Rotation paths and how fast each direction turns (degrees a step):
Each turn is a multiple of 5 degrees from 10 to 175, or 0.
Each row of a path follows its step; steps can be skipped.

step 1: [ -7 -12  -9   6   3 -15 -25  -7  10   8   5  -8   9 -39   4 -17   9  -4
  -9  28  17 -17   1  -3 -29  -6   9   7  -7   2  28   6 -17 -15   4  10
  12  15 -24   0 -22   9   0  -1   1 -33 -17]
step 3: [-20   7   4   3  21 -21  -6 -18  -3   2 -12  -3 -11   7  -6 -16  -1   2
 -17 -15  30   1   2  22   0   0  50  -9   7  19  19   1  -8   6 -20 -10
 -23  -2 -19   0  14 -12   1  24   4  -4  -5]
step 5: [ 10  14   5 -22   0   6 -14  -8  -5   3 -23  -6  14  18   1  -1 -18  -8
   2  24  16  -5 -25  -5   8 -24  17   8   7  12  17 -19 -13  -6  18   5
  -3  46 -13 -24  -2   3  -9   6 -14  11 -16]
step 6: [  2  -7   7  14   4   6  13  28 -11  -4  -1 -17  -6  -9  13 -24 -11  -5
 -11 -24  -3  15   6  18 -19  -1  10 -16   2  -2  20  20  -9   0   9  18
 -19 -15 -21  19  -6 -18 -15  21  17 -36  -2]
step 8: [  4  -6  18 -30  -9   9 -14  12 -20  16 -30  -7 -10   3  23 -12  14  19
 -21   6  -1  11  -2  28  10 -11   6   5 -12   8   7  -4   5  -5  -2  11
 -30  20  14 -14  11 -25 -10   1 -20  -8   7]
step 10: [ 29 -24 -19   1  16  -1  24   4  -9  15 -20  -2   9 -12   5  -9  -8  -6
 -23  -3  -7 -17  -2   2   0 -44  -6 -12  -4   1   7  22   3   6  19   2
   6  26  16 -18 -10   2  16  21  10 -15   0]
step 12: [-20 -22 -17   1  15  18   3  13   7   7  -5  -8  21 -28   2 -11  12   5
 -15   8  10  -6  27   5  -4 -14  21  -2  25 -13  -7 -18  26  13  -2 -15
 -20  -1  13   4   0  -8 -30   8 -10 -21 -14]
step 13: [  9 -16   2  -4 -27  -3  11 -14  -6  10 -14   7  -4  43   4  27  -6 -16
 -14  25 -12  -9 -14  19  -5 -23  -3  -5  -1   6   4  17  -6  33  -2  13
  12  19 -18  -9   0  -7   5   7 -17 -10  12]
step 15: [ 17 -11  -7 -20  20  13  27  15  19   9  19  -4 -18 -21 -12  12  -6 -10
 -23  19  -4 -11 -12 -11 -23   8  -7   5  19   6  13  -7  18  29   1  -4
  -7  -4 -18  -5 -23 -22 -14   5  -4 -19   3]
step 16: [ -1 -14   7   7  -8   4  -4  -1  -6  13 -38  12   7  11   5  11   6 -29
 -15  -2   4   1   4  -3  12 -21  42   2  -3 -24 -29   0 -18   9  -4   8
 -15   8  18 -14  20  -3 -12  15  -6   1  22]
step 17: [-24  -2  -7  22   4  23 -12 -11   3  -1  -7 -38  -8   8  10  -3  18  15
 -24  24  -1  -4  -5  20 -11  -3 -20  -4  12  11  26  12  -1  11  -8   2
   2 -21  -8  14   1 -23   9   8 -24  -1 -16]
[ -5   5  -1  -4   8  -8  -4  -4   1   6   2   3   5   8  -5  -1   0  -1
   2   2   3   0   3  -7   6  -2   4   8   4  -4   2  -8 -12   0  -3  -1
   0  -2  -2  -1  -5   4   6   3  -2 -10   1]	170
[ -3   3   4   5   2  -1  -2  -1 -10   1 -12  -2  -6  -3   7   3  -7   3
   7  -4   3  -5   2  -5   8   0  -1   0   5   8   1   0   2  -1  -9   7
   0  -9  -3  -1  -4  -3  -5  -1  -3  -1  -4]	130
[  2   1  -3  -6  12  -4   0  -5  -2  -3   0 -15   1   1   5  -2   0   5
  -3   3  -3  -7  -4   2  -3  -4   3  -1   2   1   6   4   3  -3  -9 -11
  -2   5   5   0  -3   3  -2  -4   2   0   3]	155
[ 0 10  0 -7  0 -6  8  1  4  3  6  2 -7 -9  6 -3 -7 -3 -6  2  0  0  5  1
  4 -1  0  1  9 -6 -1  4 -4 -6 -1 -1  5 -2 -1 -1  2 -6 -2  9  7  7  5]	85
[-7 -2 -2 -3 -2 -4  3  8 -7  7 10 -3  5  2 -7  2 -9  2  5  0  2 -1 -7 -5
 -3 -2  3 -2 -5  5 -1 -5  2  2  0 -2 -5 -1  3  8  2 -8 -8  7  1  3  2]	115
[  2   5   6 -10   3   5   4   0  -1  -2  -8   4   2  -1   5   3  -4   2
   4   1   5   0  -8   6   2  -3   2  -2  -6   7 -10  -3  -3   8   4  -7
   8   1   1  -2   3  -1   5   0   2  -5   7]	135
[ -7   3   2   5  -3  -1   0   2   7   7  -4  -1   1  -7   2  -7   3  -4
   2   3  -4   7  -4  -4  -5  -4  -1  -8   5  -1  -2  -1   1  -2   0 -12
   4  -7  -2  10  -5  -3   4  -7  -1  -5  -5]	135

step 0: [  9   3  11 -15 -12  -1  56 -16 -11   1  32 -11   0 -25 -10  16 -11  33
 -20  22 -13  19  14   2  20  16 -17  -7  13  -9 -22  20  10 -14   6   0
   1 -17   1  -6  -4 -20  -7 -11  12  10   6]
step 4: [ 21  24   6   7   6   5 -33 -16 -26   9 -31 -13  -5  14 -29  -3  40   9
  -7   3  32   0  -2  19 -14 -10  -6   1  10  10  -9 -20  -3 -11 -21  16
  25  -8  10  23  -4   8   9  10 -16  14   4]
step 5: [ -3   0  -1   7   2  13  18  -1  21 -52  17  18  -9 -14   0  28   4  18
   0   5   2   2  15  -9  -8  20 -29 -15   7   4  -8  13  26  21   8  22
 -20 -32 -11  -8  -6   0  13   4 -12 -27 -17]
step 6: [ 12  -2  28  -3  28   6  36  -5  -2  33  -9  -4  14 -10 -30 -11   3  18
  -3   6 -24  10  20   9  10  28  -6  16  -1  -5 -14   6  -1   8 -15  -9
  29  19  24  15  25 -15 -14 -13   3  10   2]
step 7: [ 28   4 -10   8 -16  28 -12  -6   0  -6 -17  46 -25   7   9   7   3  24
  -3  -5   8  10 -37  -7   7 -16 -14 -15 -11   9 -11  -3  14 -24   9 -20
  10 -18  -6  -1 -24 -20   4  -5  23  17  10]
step 10: [  9  44 -21  12  14 -13 -10  -6  -6 -32 -12   1 -11  22 -33  20  26   0
  14  20  30  16 -13  -8 -15  -4  -6  -3  -6  -8 -13  -8  -6  19   9  12
  -7 -11 -20   5  -7  -8  21 -27 -19  -5  -6]
step 12: [ 29 -12   6 -21   3  21  25 -35  20 -18 -24  23  -5  -9  -9   2  22  23
  -8  12 -10  -4  -2   4  10   6  -6  34   5 -22 -14   7   4 -21   2  -5
  30   9  -1  -4   6 -14   9 -34  -8   0  17]
step 14: [-21   5  11  11   4  17  10   1  35 -19  28 -15   7   5   6  22   4   9
 -29 -13  -7   1  -2 -12   4  26  24   5 -15  15  -5   3   4 -39 -18 -13
  15   7  30 -18 -21  -2   6   5   8  28 -13]
step 15: [ 25  24 -23 -14   3  -6 -15 -27 -22  29 -11   9   9  10  -6  18   2  27
  -9  -7   9  17   7  -3  -7 -12 -14   3 -12 -19 -17  23 -40   1   9  23
 -16  33  -1   4  -4  -7  23   0  11 -13  -1]
step 16: [-12  37  15  11   5  12 -17  26 -10 -37 -12 -25 -11 -13 -19  14   7   8
  21  22  17   6  14  24 -11  -3  12 -32  12  24 -20 -15  22  14   8  -7
   3  -4  -1  -2 -20  -5  -1   1  -2  19  -1]
step 17: [  4 -16   4   2  20 -24  -3 -20  20 -10   2  12   1  10   2  17  12  20
  11 -18   3 -23  27 -34 -17  36 -29   7   1  11  -4  12  15 -13  -7  18
  31  13   8  13   9  -4  -1 -15 -16 -26 -10]
[-7  0  1 -6  1  2  6  9 -3 -1 -7  0  5 -3 -5 -7 -1  5 -1 -8  1  1 10  1
  1 -7 -2  0 -3 -5  5 -5  1 -6  3  4 -3  0 -1 -5  4 -6 11 -7  5 -1 -1]	115
[ 10  -3  -5   0  -5   2  -1  -3  -1  -3 -10  -6  -1   2  -3  -2  -6   7
  -2  -2   6   7   0  -1   1  -7   1   8   1  -5  -4   1  -4   6  -3  -9
  -1   3   0   9   4   5   2  -1   3   5   7]	125
[ 6  0  7  3  3  3  0  8  2 -1  3  4  1  1  4  0 -2  0  2  5 -6  1 -3 -8
  6 -3 -4  8  3 -5  0  0 -4 -6 -2 -4  4 -9  4 -6  9 -9 -4  6  8 -4  6]	60
[  6   3  -4   0   8  -6   4   6  -5  -7  -9 -10   4   2   2   4   1  -1
   7  -1   2  -4   1  -3  -5  -4  -3  -1   5   5   4   2  -5  -4  -1  -2
   7   6  -9  -8  -4   4   1   7  -4  -5  -1]	55
[  6   5   3   2   2   7   2 -13  -6   7  -5   4   3   4   1   0  -1  -9
   3  -3  -2   1  11   5   3  -3   1   3   1  -1  -2   5  -4  -7   0  -2
  -4   0  -3  -6  -2   0  -9  -8  -2   2   0]	125
[-2 -7  0 -4 -4  3  2  2 -3 -1 -7  6 -2 -3  7 -4  1 -2 16  2  2 -7 -1 -4
  0  6  0 -2 -3  2 -5  1  4  0  7 -6  6  9 -1  6  2 -5 -5 -6  5  2  1]	70
[ -1  -1  -5   3   3  -8  -2  -3   1   5   4  -3  -1   2  10  -1   0   4
   5   1  -5   7   1   6   4  -1  -2  -5  -7  -5   0   4   3  -1  -3 -10
  -1   5   2  -8  -5  -6   9   5   3  10  -2]	55
